Rotation paths and how fast each direction turns (degrees a step):
Each turn is a multiple of 5 degrees from 10 to 175, or 0.
Path 1:
[-19 -10   7  16   6  10   1  -2 -28   5 -19   4   5   6   6]
[-23   1   3  26  -6  11  14   7  -6  -9 -15   3  10   9  -6]
[-13 -11  14  29  12  -1   7  10  -4  -1   4   6   7   7 -19]
[-14 -14   8  19  22  -1   6   8 -26   3  -6  -5   0  -4   0]
[-20  -2   2  11   2   9  12   4 -19 -12 -23 -10   7   0  -9]
[-10 -13   3  20  -1  15   8  10  -3  -2  -6  -5  21   4 -22]
[ -7 -17   0  24  20  11   5  19  -8   0   2  -3   8 -10  -4]
[-12  -7   3  10  26   5  12   8 -12 -20 -17 -11   0  -6  -8]
[ -3 -18   2   4  10  16   7   1  -8  -5 -19 -13  14   8 -22]
[  1 -19  -6  20   9  24  -2  16  -3   4 -14  -3  15  -3  -2]
[ -3  -7   2  17  26  16   8  12   4 -19 -13   4   3  -5   3]
[  0 -18   6   6  28   9  12  -4  -1  -9 -17  -3   2  14 -14]
[  3 -20   1  14  10  15  -5   3 -10   8 -29  -5   5  10   0]
[ -6  -5   6  19   9  25  -3   7   1 -11 -24  13   8   3   6]
[ -9 -10   7  17  20  11  13  -1   7 -10  -7  14   4  18  -5]
[ -2 -19   5  22  20  -4   4   2  -9   9 -19   1  -6  17  -1]
Directions:
[  5   1  -5  11   3   3  -2  -3 -10  -9   1  -1   4   7  -2]	0
[  1 -10  -4  -1   3   3   3  -4  -5  13   9   1   3   3   2]	120
Path 2:
[ 10  -6  -4  33  -4   9  14   2  -7  12 -12   7  19  -1   7]
[ -3 -13  -6  28   6  11   4  -4 -12  15   1  -1  21 -11  14]
[-13 -12  -3  21   1  16   0  -8 -10  12  12 -20  11  -2  19]
[ -2  -6   6  17  -8  12  10 -10  -1  10   6 -29   2  11  21]
[ 10   3  14  18  -7   0  22  -8  10  15   0 -21  -1   5  19]
[  1   7   7  23  -5  -5  27  -1  14  23   1  -8  -1 -11  11]
[-22   9  -7  23  -3  -1  20   1   5  26   3  -2   1 -10   5]
[-29  15 -13  18   3   5  14  -3  -3  20  -4  -3   3  11  12]
[-11  19  -5  10   6  15   6  -2   3  18  -3  -2  14  24  19]
[ 6 16  1 12 -3 17  5  7 11 18  7  0 23 15 19]
[  4   5   2  17 -22  16   4  18   9  18   5   3  19   0  13]
[ -7  -5   0  23 -28   8   2  15  -8  17  -9   2  13  -5  17]
[ -4  -2  -4  18 -15  -2   2  -3 -18  16 -14  -2   9  -2  28]
[  2   4 -10  13  -5  -4   4 -18 -14  15   3  -7  16  -3  33]
[  7   6 -14  16 -13   0   8 -20   1   9  20 -13  14   0  20]
[  5   5 -11  26 -23   4  18 -14   6   6  12 -13   6   8   4]
Directions:
[-7 11  2 -8 -2 -1 -3  9  5  7 -2  5 -1  2  5]	25
[11  3  5 -2 -8  4  2  2 10 -3  6 -5  0  7 -2]	65
[ 2 -8  9 -4 -5 -1 -5  2 -4  2  0 -8 -2 -8 10]	40
[  1   0   4   0   0  -2   2  -2  -5  -3 -14  -1  -4  13   4]	85
Path 3:
[ -3  15   7  16 -10  17  -6   1  -4 -16 -13  17   5  -8 -11]
[-12   0  16  -1  -4   3 -10  12 -11 -14 -13  11   8   7 -24]
[ -8  -4  13  -7  19 -11 -22   9  -2  -7 -10   2   9  -3 -19]
[ 11   2  14   4  11  -9 -27  -5  -1   7  -9  -4   4 -20  -5]
[ 11  -1  22  12  -1  12 -16 -11 -15  15  -5  -2  -5  -6  -5]
[ -6  -6  14  12  13  19  -4 -13 -14  10  -7   8  -7  14  -8]
[ -9  -2  -6  15  24   4  -6 -16  -3  -6 -12  20 -10   6  -7]
[  0   8  -9  17   1  -7  -8 -14 -10 -17 -15  17  -8 -12 -12]
[ -2   4   9  -3 -10  -4  -3  -6 -27 -17 -17   0  -7  -9 -15]
[-13   1  17 -19  13   4  -4  -2 -19 -10 -17  -9  -2  -5  -5]
[ -4   8  13 -11  24  13 -14  -6   2  -5 -14  -1   3 -18   9]
[  7  12  18  12  -2  22 -14  -3   5  -1 -10  14   4 -16   4]
[ -2   2  25  15  -5  20  -6   4   0  -3  -7  16   5   8 -15]
[-11  -8  12  10  16  -1 -11   5   2  -6  -9  13   4  12 -27]
[  0  -2  -2  11  18 -18 -22  -4  -1  -4 -10   1   5 -10 -22]
[ 10   3   6  10  -2  -8 -22 -12 -21   8 -10  -8  -1 -15 -14]
Directions:
[-3  3 -4  4 -2  8 -2  1  1  0  1 16  2  8  6]	60
[ -2   1  -7  -3   0  -1   8 -11  -9  -4  -3   1 -10   0   5]	35
[ 1  2  0  0  2 -5 13  5 -2 11 -7  5  5 -4  1]	0
Path 4:
[ 12  -8  15  18   5  25  15  -5 -11  -1   8  -4 -12   4   7]
[ 18 -11   4  -1   9  25   0  17   6 -10   5  12  -3 -13   5]
[  9 -13  -4  25  -6  28   0  -7 -13   4   0   6   8  -5   5]
[14 -6 11 10 -3 20 -3 29 -6  3  4  3 -8 10  7]
[ 11 -13  15  15  11  21  12  -9 -12  -9   5   2  -9  -6  12]
[ 14  -2  -6   7   2  28  -2  19   5  -2   8  11  -3 -17   2]
[  9 -18  -2  22  -4  25   0  -3 -15   0   7   4   5  12   5]
[16 -6 22  2  4 21  0 23 -4  3 -4  7 -9 -1 11]
[ 10  -7   2  22   7  20  13  -4 -12  -8  10   0  -4 -16  12]
[15 -5 -6  4 -1 34 -3 16  6  3 10  9 -4 -1 -4]
[ 13 -25   8  16   1  20  -3  -1 -18  -6  -2   8   6   6  11]
[ 12   5  15  11   1  24   3  20  -5   8  -4   7  -9 -13   9]
[  9 -12  -6  21   6  21  10   0  -9 -10  18  -5  -5  -4   6]
[ 16 -10   6  -1   2  35  -7   9   5   2   0  17  -3   1  -2]
[ 10 -18   3  22  -1  15  -3   8 -20  -6  -1   6   7  -7  16]
[ 12   6  11  14   0  28   7  18  -3  11   5   0 -14  -2   4]
Directions:
[ 3  5  0 -8  0  1 -5 16  7  2  0  3 -2 -2 -2]	175
[  0   6   9   1   6  -4   9   3  -2  -1   3  -8 -10  -3   5]	95
[  3  -9  11 -10   6  -1  -2  -4   1  -5  -5   5  -1   3   1]	115
[-5 -5 -3 -7 -7 -9  3 -2  2  1 -7 -8 -3 -4 -9]	0
Path 5:
[-13   2  15 -13   2   5  -3 -24  -6   7   3 -29   5  -4  -4]
[-10  -1 -21 -12  -6 -11  25 -18   5  13  -3  -2 -14   4  -9]
[ -4  21 -15 -13   5   8 -14 -15  -6  -2 -12 -14  10 -11 -18]
[ -2   0  12 -15   2 -18  20 -19  -6  -3  11  -8   7   6 -24]
[ 11   4 -19 -14  20   5   9 -22   4  -3  -2   0 -18 -16  -6]
[  8  23   9   0   5 -12   8 -21  -2  -7 -19  -6  18   1  -6]
[  1  -4  -3 -13   9 -32   1 -16  -5  -9  11   7  -6 -18   0]
[  2  11   2  -5  16  10   8 -27 -11 -10  -4 -14   0  -8  22]
[ -6  16   6   1 -17 -28  13 -19  -5   4 -14   2 -11  -4   4]
[-14   5 -17 -11   2  -3  -5 -19 -20   3   8   1  11 -26  12]
[ -8  16   7   5 -10  -1  17 -21 -19  -6  12 -23  -9   6  -1]
[ -6   2  -9  -2  -8  -1   6 -22  -6  23  -5   5 -14 -25 -11]
[ -4  14 -22  12   2   1   6 -21 -13  -1   6 -10  23   1 -10]
[  2  -2   7   3   1 -17  -3 -22  -3   2  12 -17 -17 -10 -25]
[  3  -9 -12   1  14   6  15 -32   8  17  -4  -6   9  -8   1]
[  0  17 -15   8   0 -25  -9 -19   6  -9 -10 -18  -1   8  -9]
Directions:
[-3 -6 -5 -5  3  1 -4 -1 10  4 -1 -8  2  7 -9]	25
[  0  -9  -1  -1  -1   2  -6  -8 -10  -4  -7   6  -3   8  -3]	0
Path 6:
[ -2   3  17 -12   4   0 -20   7   9 -17  -5   4  -3 -24  14]
[-19   8  25 -15   6  12  -3  -3  11   7   5  -1 -16  -6  -9]
[  1 -13  -4 -19  14  11  -5  -3  11   4  -3  -2 -11 -28   0]
[  1   1  22 -13  -7  -3 -13   0  22   5   4 -13  10 -19  -9]
[ -7   2  -3 -21  -4  23   6  11  24  -5  -3  -3  -4  -6 -11]
[ 12 -18   1 -28   0   2 -18   8   3   4   4  -6  -3  -2 -17]
[  1  10   7 -16  -9   8 -17  19   8 -16  -5  -8   5  -8  11]
[ -9   3  20 -24   6   9  -6  10   3  -8   3  11 -15   5 -14]
[ -3  -7   0 -20  12   8 -22   2  -3   3  -2  -7 -19 -17  14]
[ -6   7  31  -8   2  -3 -11   3  10  -7   4   3   1 -23   1]
[-16   2   7 -17   8  20   3  -6  19   9  -7  -6 -17 -10  -6]
[ 12 -18   2 -17   8   0 -13  -1  15   4  10  -3   1 -23 -11]
[ -1   7  11 -15 -16  11  -6  11  21   1  -4 -20   7 -12  -2]
[  2  -6  -1 -26   2  14  -1  11  15 -10  -1  10  -5   2 -20]
[  5  -6   0 -26  -2   5 -28  13   0   3   4 -16  -5  -2   4]
[ -4   8  21 -16  -3   6  -8  20   2 -22  -2   6  -2 -13   3]
Directions:
[ 1 10 -8  3 -2 -5 -3 -5 -2 -7  3 -4 -6 -4 -9]	0
[  2  -1 -10   1   3   4   5   4   3 -10  -4   7   1  -8   7]	170
[-4  7  1  0  0  0 -4 -7 11 -3 -7  8  3  9 -1]	120
[-4  0  2 -3  0  7 14  1 -4  0 -5  2 -8  4 -8]	125
Path 7:
[ -4  12   3   8 -10  -7  -8  -2 -20  21  -8  19   7  12   2]
[ 16  -1   7  -2 -14  17  -7  16  14   1  11   0   5  18  14]
[  7  -7   3   1  14  10 -21 -11  -8  15 -18  -8   2  13  -9]
[  6  -2  10  20 -19 -12 -19  12  11  -7  -2 -11   9  -8  -1]
[ -6   0 -17   5  -9  23 -11  -1  -6   5   6 -14 -16   5 -18]
[ 11  15 -10   8 -21 -16  -5 -15   6   5 -20   3  -3   4   4]
[  8 -15   3   9 -23  23   6  -1 -18   2   8  -2  -2  -2  13]
[ 16  26  10  11  10  13  -4   1  -6   2 -21   5  -8   7  -2]
[ 23 -14   2  -3 -10  11  -8   5  11   8  -6  -2  14 -23   0]
[-15   6   7  11  -5  13   1  11 -10  13 -17  -8   6  -1 -23]
[  4  12 -10  -5 -22   0 -19   9  15   4   4  23   2  -2  -6]
[  0  -5 -10  -4 -13  10   4  -2  -8  29   0  -9  10  19   5]
[  3   1  21   7 -14   1 -15   0   1  -8 -15  16   1  22   6]
[ 21  -6  -2   9   4  11 -24   6  -8  14  17 -11   3   0   6]
[  3   4   5   9  -3   4  -8  -2  16  -3 -26 -25  -3   9 -14]
[  0 -10  -9  13 -22  -1 -22  -7 -12   1   4   6  -4 -19 -10]
Directions:
[ 11   2   3  -6 -10  -1  -3   5  -8   2  -2  -3  -2   3  -9]	0
[  6   4  -2   4  -1   4  10  -3  -3  -3  -5   0  -6 -13   1]	35
Path 8:
[ 14  -7  -4  -5  20 -22  18  15   1  -5  -5   8   0 -18  16]
[ 22   0   2   5  10 -24   2  15  16  -1 -10  15   0 -12  20]
[ 18   1  13   0  11 -11  13   5  29   5  -6   9  -4  -7  23]
[18 -5  5 -6 27 -7 23  2 18  8  6  9  5 -7 15]
[ 18  -2  -8  -1  28 -22   6   1  13   7   7  14  12  -6  10]
[ 11   2   0   3  16 -29  -6  -8  24   8   7  12   5  -5  17]
[  2  -3   4  -5  14 -20  10 -16  27   2  11   0  -3  -9  21]
[  1  -7  -6  -7  23 -24  18  -8   9  -4  10  -2   0 -14  15]
[  6  -5 -12  -1  16 -36   5   4   4  -7   1   5   1 -18  17]
[ 11  -1   1   3   2 -30   2   4  16  -9  -5   4 -10 -16  24]
[  9  -6   9  -4   9 -15  23   5  18  -5  -4  -2 -11 -17  25]
[ 17  -7  -1  -6  21 -15  25  13   6  -2  -4   7  -1 -16  15]
[ 24   0  -2   3  17 -22   6  16  12   5  -7  17   7 -10  15]
[ 19   4  10   3  11 -15   4   1  30   7  -4  13   1  -6  21]
[13 -3  8 -4 23 -8 20 -8 25 10  8  6  2 -6 19]
[ 12  -4  -9  -4  30 -21  13  -5   9   6  11   8  12  -7  12]
Directions:
[-2  3  9  2 -9  3 -2 -6 12  0 -1 -3 -7  1  6]	95
[-10  -2  -5  -1  -3  -9  -1  -6  -5  -9   3  -7  -5  -5   2]	35
[ 11   2  -5   1   5   5  -3  -6   4 -12  -4  -4   0  -3  -3]	0
Path 9:
[ 13  16  -5   7  -4  -5  -1 -10  28   6  -3 -12  -9  11  14]
[  2   6  -1   3   3  -4 -18  -6  29  -4 -18  -4   9  12  13]
[ -2   7   6 -10 -10   6   1 -16  22   0 -23 -15   3  12  12]
[ -4   2  -6 -13   6   0  -3 -17  27  -8 -13 -12 -11  -3  18]
[  1   1   8 -12  -2  -3 -18 -29  16 -11  -2  -6  -6  11   9]
[  9  12   0  -8  -5  -8  -4 -25  18  12  -2  -2  -8   7  21]
[  1  -1  -3  -7   5 -14 -16 -15  20   6 -13   7   9   5  22]
[ -1  -8   5 -19 -11  -4  -2 -22   8   7 -19  -7  11   8  18]
[ -1 -12 -10 -19   3 -11   4 -20  13  -1  -7  -9  -4  -8  26]
[  6 -16   0 -14   0 -14 -15 -28   4 -11   1  -5   3   3  14]
[ 17  -4  -4  -6  -9 -19   3 -27   4   9   4 -10   2   6  19]
[ 12 -10 -15   1   2 -22  -9 -11   8   1  -8   2  15   2  21]
[  9 -15  -3  -5 -11 -13   4 -19  -2  -4 -17 -11  23  10  12]
[  7 -13 -19  -7  -3 -14  16 -14   4  -9  -9 -16   4  -4  17]
[ 12 -13 -12  -2   1 -16  -5 -20  -1 -27  -1 -11   7   7   6]
[ 21   5  -9   5  -9 -16  10 -23  -1 -11   0 -10   3  14   9]
Directions:
[ 3  2 -1 -6  7  0  6 -7 10  0  5  1 10  0 -8]	0
[-1 -3 10 -1 -4  3 -9 -4 -5 -5 -2  1  7  9 -7]	140
[ 9  6  1  6  0 -5 -6 -5 -1  2 12  4 -6  4 -1]	70
[  7   3  -5  12  -2   4   1   3   1  -8  -2 -10   4   0  -3]	20
Path 10:
[ 16  13  -5 -19 -11   2 -16   7  22   0  -5  -9  -8  -4  -7]
[ 11  17   3  -1  -3  -7  -2  20 -12   8 -12 -21 -13 -12   3]
[15  4 -1 11  8 -6 -5 30 14 14 -1  3 10 -4 -9]
[ 24  15   2  -2 -14   7  -9  13  14  -3  -2  -8   2  21   2]
[ 11  25 -14  -3  -3 -17 -14   6  -1  10   5 -10 -17  -4  -1]
[ -4  12  -8   8   2 -15  -5  29   2   5 -19 -10   6   3 -15]
[  9   0   0   8 -18   8 -11  23  21  14  -9   2 -11   7   1]
[ 16  17   0 -17 -13  -2 -11   8  15   0   2 -18  -9 -11 -11]
[ 10  20  -2  12   7  -4   3  26  -7   4 -12 -16  -7 -10   3]
[21  1 -3  2  5 -6 -9 26 16 15 -4  9 12  5 -1]
[ 20  18   7  -5 -20  -2 -11   9   5   2   4 -13  -4  19  -2]
[  4  25 -15  10   2 -15 -10  10   3   6   5 -11 -14  -7  -7]
[  1   6 -11   1   2  -5  -7  28  13   3 -27  -4   5   4  -8]
[ 15  -1   4  -5 -21   4 -13  19  13  17  -4  -2 -15   3   1]
[ 15  21   4  -4  -8  -6  -4  12   9   0   6 -21  -5 -15 -17]
[ 11  19  -7  15   9   3   0  27   2   0 -13  -9  -3  -5   9]
Directions:
[ -1   1   1  10  -4   6   2   1  -6   4  -1   0 -11   2  12]	155
[  4   2   4 -11  -7  -4  -4  -8  -6   3   5  -5  -7   0   0]	110
[-4  5 -7  5 -1 -8 -4 -4 -2  0  3  3  1 15 -1]	55
Path 11:
[-13  15  11  -2   8 -11  10  18   6   8 -24   2  16   3  13]
[-22  20  -5   1  13  -4  18  17   7   4   1  -3  13  -9  -2]
[-21   0 -11  -3  15  -2  24  -1  -9 -11   3 -13   8 -11 -12]
[-15 -13  -4 -11  12 -10   7 -14 -11 -19 -14 -18   7  -4   1]
[-16   5   5 -11  16 -21 -18 -10  -1 -10 -12 -12   7   1  15]
[-23  25  12   1  14 -17 -15  -2  -2   6  10 -11  -2   2   5]
[-29  13  11   7  -4  -3   3  -4 -18  12   8 -14  -8   2 -14]
[-26  -2  -1  -7 -21   5   5 -13 -23   8 -10  -8   8   4  -8]
[-12   8 -10 -14 -12   0  -4 -14 -16   1  -4   5  27   7  17]
[  0  21  -2   2   9  -8   0  -7 -18  -1  14   4  23  12  22]
[  2  13  10  22   8 -13  15   5 -23  -2   4  -5   8  18   3]
[-10   2   7  19  -7 -15  16   8  -7  -1 -24  -4  13  13  -8]
[-22   4  -3   9  -8 -10   9   5   9  -5 -20  12  26  -5   0]
[-21   8   0   6  12   2   9   2   1 -16   8  12  23 -17   7]
[-14  -3  11   6  27   8  10   2 -21 -20   3  -7   9 -11   2]
[-12  -4   7   1  25  -1  -7   6 -18  -7 -25 -15   4   4   0]
Directions:
[ -4   2  -2 -13   1  -6   0  -5   3   3   4 -12  -7  -1   0]	25
[-5  0 12  5 -5 -9  3 -3  7  4 -2  6 -7 -1  1]	60
[ 6 -4  9 -5  5  0 -1 -6 -3 -7  3  1  2 -1 13]	70
Path 12:
[-15 -22 -13  18   9  12  -1   3   9   0  19  14   5   4  14]
[  8 -12 -23  -1  16  10  -7  -3  -2 -23   8  15 -20   0   7]
[  7 -23 -17  -5  -3  -1  -2  -5   5   8  -3   9  -2  -8  31]
[  9   0 -21  -3   0   1 -23 -23  16   4   2  20  -9  -4   0]
[  1 -10  -9 -18 -16 -20 -14  -3  22 -17  -2   4   4  -5  15]
[-12  -8  -3  12 -18   8 -19  -4  33   0  -1   4  -2  11   4]
[-17  -5 -23 -11   0  -3  -4  13  23 -20   1   0 -10   9 -10]
[-17 -15  -4  -6 -17  12   1  17   7   5  -1   4 -22  13  16]
[-19   6 -30  -3   7  -4 -11   2  -4  11   4  11 -13  13   5]
[ -2   2  -5  -9  -7 -18  -2   7  -2  -4  20  21 -16   6  24]
[  0   4 -12  18   2  -8 -23  -9   2   2   5  -1  -2  19  28]
[ 14  -1 -15   2  11 -12   0   2  24  -9  27   1   2  12   8]
[ 19 -18  -2  -5  -5   7 -19   0  10  -6  10 -17 -14  13  15]
[ -3 -22 -24 -11   5   1 -13  -3  14  17  17  -8   7   6  -5]
[ -3 -16  -1 -19 -11   6 -21  -1  -2  -8  25  10 -15  -1  -7]
[-25 -24 -11   2  -4  -3 -23  -1  -4  -5   7   2  12  -1  13]
Directions:
[ -8  -5   4  -6  -7   3  -4   4   5   0   2  -7   2   1 -12]	45
[  2  -2   9   4   1  -6   9  -5  -7   2  -7  -1   1   3 -10]	0
